In the rows, 128 means zero.
Each path below is one point turned by a fixed rotation once a step. After each direction that follows a path, write how fast that rotation turns it, in degrees a step (0 if it stays still).
Each turn is a multiple of 5 degrees from 10 to 175, or 0.
Each row of a path follows its step; steps can be skipped.
Path 1:
step 0: [116 123 123 132 127 128 133 138 130 127 131 130 121 129 125 126 129 124
 130 122 129 122 124 123 134 133 130 128]
step 1: [124 131 133 136 128 125 130 128 131 134 133 127 114 132 132 126 124 128
 128 126 131 125 122 135 131 132 134 130]
step 2: [124 128 127 130 125 127 131 128 122 132 133 129 116 133 136 128 136 122
 124 124 126 135 132 126 130 128 130 124]
step 3: [125 130 123 134 117 126 125 128 122 127 126 121 123 136 132 126 128 127
 115 131 131 124 128 132 125 126 126 124]
step 4: [132 122 125 133 125 131 138 132 125 126 126 126 122 129 134 124 127 126
 123 127 124 122 136 130 122 129 118 129]
step 5: [123 120 131 141 125 126 127 126 126 128 127 131 129 126 130 134 129 126
 126 125 132 117 129 127 125 131 120 128]
step 6: [133 123 133 132 134 121 129 129 123 125 131 126 126 127 142 131 125 123
 133 129 136 124 128 130 130 130 123 133]
step 7: [131 126 132 129 134 125 123 127 123 131 125 123 124 123 129 140 133 116
 122 125 132 131 129 132 129 126 124 127]
step 8: [128 127 126 125 127 127 125 129 125 121 125 122 130 130 133 134 116 119
 121 128 128 131 127 128 135 120 122 130]
step 9: [133 121 120 128 135 132 133 133 130 133 124 131 129 128 124 133 120 121
 123 132 127 125 124 132 132 127 120 122]
[129 128 127 125 130 129 126 126 126 128 133 130 131 128 125 127 128 133
 128 124 129 128 129 129 126 126 130 128]
0
[126 127 130 128 132 121 126 125 130 128 129 129 124 127 127 127 130 128
 131 127 129 126 129 128 130 128 129 129]
70
Path 2:
step 0: [132 130 129 122 126 132 131 118 126 128 119 130 126 124 123 131 121 124
 134 128 135 125 117 131 133 119 120 134]
step 1: [128 135 126 125 124 128 131 124 124 132 122 113 137 121 123 128 124 133
 136 129 132 123 124 134 134 126 133 128]
step 2: [129 132 113 129 127 124 124 128 116 127 123 127 125 127 120 134 125 130
 135 129 122 123 126 136 134 124 126 127]
step 3: [128 132 118 129 130 131 135 125 132 128 119 129 130 120 126 137 127 127
 124 132 128 125 125 142 129 124 121 124]
step 4: [118 130 124 133 123 136 129 120 127 125 121 127 128 121 123 130 115 122
 127 127 130 119 130 137 128 129 131 133]
step 5: [130 127 116 127 130 132 123 117 128 127 121 127 130 124 125 128 120 131
 131 126 135 126 121 124 132 122 123 138]
step 6: [123 134 120 124 125 126 125 123 128 131 120 126 138 123 124 129 129 138
 134 124 135 123 121 137 132 131 130 127]
step 7: [123 128 118 126 125 119 128 121 123 127 129 132 126 131 120 137 119 134
 132 129 128 121 131 139 135 123 128 126]
step 8: [121 129 117 131 133 128 134 126 132 133 125 127 135 123 121 137 121 129
 121 135 129 132 124 135 131 120 125 129]
step 9: [114 126 126 135 127 137 127 122 123 129 119 131 132 123 120 134 124 126
 130 123 128 129 127 135 129 129 131 136]
[128 128 129 130 130 133 129 128 130 122 128 130 128 127 126 128 128 125
 127 124 132 127 127 126 129 128 129 129]
70
[127 127 132 130 126 127 129 127 129 131 128 126 128 128 127 128 123 125
 126 129 129 130 126 128 124 126 127 131]
85
[131 127 127 127 129 128 131 125 131 128 128 126 130 125 129 129 130 130
 126 131 130 132 126 125 128 127 125 125]
145
Path 3:
step 0: [125 129 123 121 122 131 116 127 132 121 129 128 130 125 127 129 119 133
 122 122 127 119 127 139 130 125 141 126]
step 1: [135 130 131 126 121 127 122 129 125 134 122 132 122 122 134 124 114 130
 119 123 137 126 127 139 132 128 133 126]
step 2: [135 124 129 139 120 140 124 129 127 137 125 121 124 121 127 131 119 138
 120 123 132 127 124 126 127 129 128 127]
step 3: [135 132 125 135 119 133 128 126 134 127 129 119 124 125 128 131 120 139
 123 133 120 121 135 135 119 124 126 128]
step 4: [132 135 136 130 131 122 125 122 130 125 126 120 120 120 132 137 121 134
 127 127 129 126 144 135 123 132 125 124]
step 5: [126 129 137 127 130 126 122 126 128 130 133 122 125 122 124 135 124 137
 129 114 124 122 135 123 125 135 139 124]
step 6: [132 128 130 118 122 119 130 128 131 132 129 127 121 120 123 120 123 131
 122 119 121 113 128 127 122 127 135 126]
step 7: [134 125 127 124 127 122 131 135 129 133 121 125 114 120 122 129 118 126
 122 126 133 119 127 125 127 138 119 128]
step 8: [128 124 127 138 124 126 130 137 134 132 133 127 120 133 120 136 117 133
 125 130 127 121 133 117 126 133 126 134]
step 9: [131 126 135 137 124 119 132 122 138 127 133 133 120 128 128 128 127 129
 123 132 122 121 141 123 128 124 124 135]
[130 132 127 128 128 125 129 130 130 128 130 130 127 128 131 122 126 128
 129 129 127 127 130 130 129 124 128 127]
130
[129 126 124 125 129 125 128 129 124 131 127 128 131 126 129 129 130 127
 127 125 128 126 129 129 131 128 132 128]
65
[125 129 131 123 130 128 127 124 130 125 129 129 130 126 131 127 128 128
 131 128 129 126 127 127 128 130 132 128]
65
Path 4:
step 0: [122 132 130 126 128 129 121 129 132 124 117 130 125 122 122 125 134 128
 126 127 123 128 122 121 116 132 122 130]
step 1: [131 133 122 128 126 130 122 131 124 128 125 129 127 123 133 134 122 119
 128 124 137 136 132 129 124 119 124 132]
step 2: [118 124 126 126 125 139 118 133 129 132 132 124 137 126 128 125 123 128
 132 127 130 128 131 126 137 133 127 128]
step 3: [135 121 136 129 119 122 131 126 127 127 131 127 134 132 133 123 131 131
 135 126 138 127 124 124 128 131 120 120]
step 4: [131 123 130 127 130 128 138 132 126 120 132 133 131 116 126 122 129 128
 122 126 122 130 128 137 130 128 132 120]
step 5: [128 127 134 127 127 131 123 113 131 123 121 133 119 130 126 132 128 124
 134 131 122 129 130 135 128 134 131 124]
step 6: [127 128 121 139 122 135 136 125 131 132 127 136 127 130 128 131 123 131
 129 127 129 132 130 125 118 127 136 136]
step 7: [128 130 129 131 133 129 125 131 136 136 117 127 138 128 129 127 132 117
 125 124 130 119 126 124 131 129 132 130]
step 8: [137 129 122 120 126 134 124 130 129 129 124 131 121 124 127 123 132 135
 131 123 135 121 129 125 132 123 119 131]
step 9: [127 119 133 128 131 128 117 136 120 127 127 134 131 122 124 125 131 128
 126 134 125 136 126 124 125 125 122 129]
[127 132 128 128 126 129 130 128 132 131 127 127 125 126 126 130 128 124
 129 127 126 128 124 127 127 127 129 132]
55
Path 5:
step 0: [121 126 129 124 136 123 143 127 121 135 129 123 126 118 118 116 133 133
 124 126 128 128 132 127 130 132 132 128]
step 1: [123 121 118 129 126 130 127 140 131 126 124 132 123 141 119 120 125 129
 135 124 119 129 120 125 131 130 124 127]
step 2: [135 124 129 125 119 133 134 125 124 133 125 124 133 126 125 127 132 132
 124 134 111 138 136 125 124 127 133 125]
step 3: [126 122 124 131 134 124 135 125 126 128 128 120 131 131 120 115 127 125
 126 124 140 138 123 120 123 130 127 117]
step 4: [134 128 128 131 129 136 123 131 122 134 126 135 128 139 116 118 139 127
 127 122 122 129 131 127 135 121 128 135]
step 5: [121 120 136 122 129 126 136 130 128 138 125 124 124 127 124 125 130 136
 119 134 119 129 126 127 134 134 135 116]
step 6: [133 116 117 127 126 129 131 131 126 127 130 130 123 135 120 121 115 123
 132 122 128 132 130 117 129 133 132 128]
step 7: [133 127 128 133 120 127 141 126 121 130 127 125 133 124 117 120 135 134
 124 123 117 131 129 136 125 122 129 134]
step 8: [120 119 122 127 138 128 129 132 123 131 119 119 123 135 123 124 136 133
 132 129 127 132 124 124 126 130 121 114]
step 9: [126 127 126 124 125 135 123 127 127 133 130 135 133 134 119 116 127 123
 127 131 117 134 135 115 126 128 135 134]
[130 128 124 128 129 127 127 131 125 126 128 133 129 132 129 128 127 127
 128 131 128 127 128 127 128 123 130 129]
145
[128 129 127 131 128 130 127 125 127 128 128 130 127 132 130 125 124 125
 131 127 127 128 130 130 129 132 124 126]
145
[127 124 128 127 130 130 127 129 126 130 130 126 127 127 128 130 127 125
 126 132 128 128 133 129 124 129 127 125]
120
Path 6:
step 0: [134 135 120 131 133 116 134 127 121 129 132 125 125 128 140 127 127 130
 128 121 128 130 116 125 140 129 125 121]
step 1: [136 130 126 139 128 129 133 130 126 127 133 125 123 124 141 126 125 124
 133 128 131 138 115 123 127 141 123 130]
step 2: [132 136 129 132 132 129 133 127 130 120 127 125 134 124 131 118 122 123
 137 126 126 129 122 122 117 138 124 140]
step 3: [123 136 130 125 137 126 135 131 125 120 130 126 133 128 128 120 120 122
 135 116 119 123 122 119 125 124 134 129]
step 4: [122 133 127 135 129 120 136 133 124 134 136 129 125 127 128 117 121 122
 124 118 126 126 118 123 134 122 132 121]
step 5: [130 123 119 141 126 121 131 127 127 134 129 134 121 123 129 116 117 123
 132 126 135 131 120 123 136 133 131 129]
step 6: [135 124 121 134 133 133 131 131 131 130 124 130 128 127 130 118 123 128
 136 128 129 123 128 115 130 142 132 137]
step 7: [135 134 122 126 133 124 132 135 126 127 127 124 135 127 124 124 129 133
 133 125 119 114 122 112 129 132 130 133]
step 8: [133 135 121 130 129 118 132 135 121 129 136 118 119 125 122 131 128 127
 131 124 117 127 118 119 133 126 132 125]
step 9: [136 137 122 139 128 121 134 130 126 130 134 119 112 126 126 120 127 123
 127 126 130 133 124 131 134 132 126 134]
[125 127 129 127 131 129 132 128 127 125 128 129 130 126 129 127 129 129
 128 125 130 133 126 129 126 127 125 128]
35
[125 128 129 125 130 129 129 129 130 125 129 126 132 130 129 125 129 130
 132 130 126 125 130 127 132 127 129 131]
90
Path 7:
step 0: [128 120 132 132 126 130 113 122 133 125 132 126 135 130 129 134 125 125
 128 121 130 123 128 133 140 126 137 124]
step 1: [137 127 127 128 128 125 111 126 130 127 125 134 138 130 130 131 122 138
 121 130 126 126 135 127 128 130 132 137]
step 2: [138 133 123 128 129 125 123 137 131 122 127 123 136 123 123 125 118 132
 128 136 121 126 127 136 134 121 134 130]
step 3: [132 126 125 133 131 132 132 133 141 123 133 122 136 128 122 128 120 132
 126 114 133 126 132 129 131 125 136 128]
step 4: [131 125 123 140 122 131 119 130 135 127 124 129 129 123 127 127 129 131
 128 120 128 130 145 132 126 125 123 130]
step 5: [124 130 119 134 127 122 112 138 126 128 129 119 138 123 132 126 128 132
 134 126 129 134 129 134 127 129 126 125]
step 6: [137 131 127 129 127 130 117 129 126 122 133 118 135 128 121 127 129 133
 130 121 131 124 129 122 137 136 129 119]
step 7: [130 132 136 137 131 132 114 121 129 124 130 128 130 123 121 129 123 136
 133 125 124 126 132 119 128 121 131 131]
step 8: [132 139 127 136 134 131 118 132 130 134 128 128 140 129 121 129 126 129
 126 128 121 123 128 135 118 125 132 128]
step 9: [132 127 133 132 131 121 125 133 133 130 137 127 139 125 123 130 127 124
 126 121 126 119 133 139 139 125 129 124]
[128 124 130 126 126 130 129 125 131 130 127 129 128 127 127 132 129 131
 129 125 127 127 131 124 130 128 128 129]
115
[129 128 129 129 129 123 130 127 132 129 126 130 128 128 126 125 128 129
 129 129 124 124 127 128 127 130 133 129]
55
[122 125 129 128 129 126 127 127 129 127 133 128 128 124 128 127 126 127
 131 129 128 130 126 128 128 125 130 130]
155
Path 8:
step 0: [119 132 127 125 123 119 131 125 123 127 139 127 129 123 128 131 117 129
 135 121 133 136 122 135 125 131 127 130]
step 1: [122 129 123 131 122 132 135 123 130 119 112 126 126 130 125 120 123 131
 133 123 124 133 132 131 135 129 128 128]
step 2: [121 138 126 127 126 119 137 123 128 135 129 127 124 126 126 132 125 136
 125 128 128 125 122 122 132 134 118 137]
step 3: [120 128 119 123 129 130 123 122 122 128 124 130 130 123 117 122 119 132
 130 120 133 131 129 136 124 122 124 129]
step 4: [128 129 128 133 122 119 136 129 118 127 120 128 120 131 130 125 122 126
 140 120 125 128 126 124 128 135 126 135]
step 5: [125 133 127 119 128 122 132 122 135 132 125 125 125 130 120 124 119 127
 123 120 130 130 127 131 141 121 121 128]
step 6: [124 139 116 130 119 126 128 129 126 128 127 122 129 125 119 132 128 129
 135 123 133 132 123 133 123 136 128 134]
step 7: [119 120 132 126 121 127 127 120 126 121 123 125 126 126 130 121 116 130
 127 119 124 124 127 130 131 134 123 132]
step 8: [118 136 123 129 121 121 142 125 132 134 128 134 125 126 127 128 127 133
 136 126 134 135 128 128 134 125 123 128]
step 9: [123 134 118 126 134 129 130 118 123 121 122 123 128 128 116 124 121 129
 124 124 124 133 125 126 125 132 125 132]
[122 128 128 129 126 130 130 125 131 125 129 128 130 126 131 128 129 131
 127 131 127 130 127 128 128 131 129 127]
55
[130 129 125 128 129 129 128 127 127 123 124 126 128 129 128 126 132 126
 130 127 127 129 131 127 125 132 128 129]
135
Path 9:
step 0: [124 124 131 133 125 125 129 133 125 137 123 136 129 136 133 121 123 128
 122 135 132 125 126 125 134 132 130 128]
step 1: [125 126 132 121 133 119 132 129 125 127 131 129 128 125 129 126 127 129
 119 128 130 116 129 137 125 133 130 135]
step 2: [130 126 133 127 125 125 136 124 134 135 120 133 133 134 127 128 122 128
 118 131 130 125 128 129 128 118 128 127]
step 3: [130 121 127 127 129 121 133 136 121 129 123 126 134 128 129 123 127 126
 124 118 130 127 127 138 134 129 125 135]
step 4: [122 133 130 127 131 124 131 125 125 128 125 130 130 136 125 122 123 130
 117 126 129 125 116 120 130 124 129 132]
step 5: [121 130 134 128 125 123 134 133 128 135 124 131 132 126 122 121 132 127
 124 129 131 130 126 140 130 135 131 129]
step 6: [123 126 135 121 126 122 131 132 126 126 130 130 135 135 128 130 124 141
 125 130 130 120 127 127 130 123 126 132]
step 7: [129 127 132 129 129 122 136 126 138 130 130 131 137 122 121 125 128 125
 122 125 127 132 125 134 134 126 126 135]
step 8: [128 125 136 123 128 129 128 131 122 137 125 122 136 134 125 122 120 134
 131 122 133 130 123 125 131 125 127 129]
step 9: [119 129 134 132 125 116 131 125 128 126 136 132 129 130 127 119 126 126
 126 123 126 131 126 128 134 132 133 134]
[126 129 129 124 127 127 130 128 130 126 126 123 126 131 130 130 125 128
 126 130 126 130 128 124 129 128 127 128]
160
[126 130 130 128 126 124 127 127 128 129 129 129 126 126 128 132 127 129
 129 131 127 125 128 132 128 128 126 124]
80
[125 129 128 127 130 128 127 127 123 129 129 129 127 128 128 124 128 125
 129 128 128 129 124 126 131 131 126 123]
80
Path 10:
step 0: [125 134 126 131 134 123 127 126 129 130 128 127 115 139 124 129 130 129
 128 136 131 127 126 122 128 127 135 126]
step 1: [133 128 117 125 130 123 130 123 123 125 124 131 118 140 124 127 128 132
 127 133 128 125 125 123 128 123 128 129]
step 2: [130 132 116 127 133 125 130 125 126 129 119 130 122 133 126 127 127 128
 134 128 132 117 130 129 127 127 123 134]
step 3: [126 138 120 130 137 129 126 129 127 133 118 127 130 133 125 129 129 127
 137 129 134 124 121 129 129 126 132 132]
step 4: [123 132 126 127 133 124 131 128 123 132 121 131 128 135 131 127 125 130
 133 133 127 131 115 130 126 119 130 133]
step 5: [121 133 128 130 126 117 133 126 124 130 129 132 122 136 134 124 126 129
 136 131 133 126 125 129 123 122 126 133]
step 6: [128 138 130 131 125 121 135 127 127 132 128 129 125 141 129 126 129 131
 134 131 136 123 127 121 128 131 132 129]
step 7: [133 132 130 127 127 127 135 129 127 129 119 129 118 142 125 129 130 133
 128 129 129 127 122 125 132 130 130 133]
step 8: [131 131 122 127 126 123 132 127 124 121 118 131 117 132 124 123 130 132
 134 125 132 127 123 132 133 129 126 133]
step 9: [126 135 123 129 132 121 133 128 122 127 117 128 129 127 126 123 127 131
 135 125 133 121 120 130 129 134 127 127]
[131 126 123 128 127 128 129 129 126 127 124 128 125 127 125 129 127 128
 126 129 128 128 131 128 129 133 131 128]
55
Path 11:
step 0: [128 121 138 139 132 121 124 140 130 132 125 121 127 127 130 128 126 138
 124 124 125 134 124 129 125 140 134 134]
step 1: [126 137 121 130 125 127 123 138 132 134 132 122 130 124 115 126 124 140
 133 129 126 133 120 118 128 134 131 127]
step 2: [126 130 131 127 128 129 138 132 127 143 130 119 131 126 127 122 122 132
 132 135 128 128 131 132 131 142 138 133]
step 3: [122 129 127 127 118 138 139 135 130 133 126 135 134 125 127 132 124 133
 134 129 136 123 118 120 126 135 131 130]
step 4: [123 120 128 126 125 130 132 118 124 145 119 123 136 135 127 135 125 132
 130 131 128 125 121 129 132 136 122 130]
step 5: [127 110 130 127 127 125 136 133 130 135 130 130 130 131 127 138 133 139
 134 123 135 126 122 123 123 123 127 132]
step 6: [129 122 141 132 129 123 120 137 124 137 126 117 132 131 126 130 129 130
 128 125 126 130 116 126 128 131 116 130]
step 7: [130 125 130 127 125 121 119 134 134 139 131 121 127 127 120 128 131 134
 136 137 134 139 125 123 123 125 135 135]
step 8: [132 132 134 134 122 127 133 138 118 128 127 115 133 125 128 123 128 129
 138 131 127 135 125 122 132 137 132 138]
step 9: [122 137 128 127 121 136 126 126 127 136 125 128 127 121 122 133 129 135
 134 129 141 134 127 124 128 140 131 136]
[130 127 127 127 125 129 124 133 131 128 130 124 129 129 127 125 127 127
 129 126 129 127 130 131 129 128 130 126]
60
[128 126 128 126 131 125 127 131 126 129 126 128 126 131 126 130 128 131
 123 124 127 130 127 129 128 125 127 126]
60
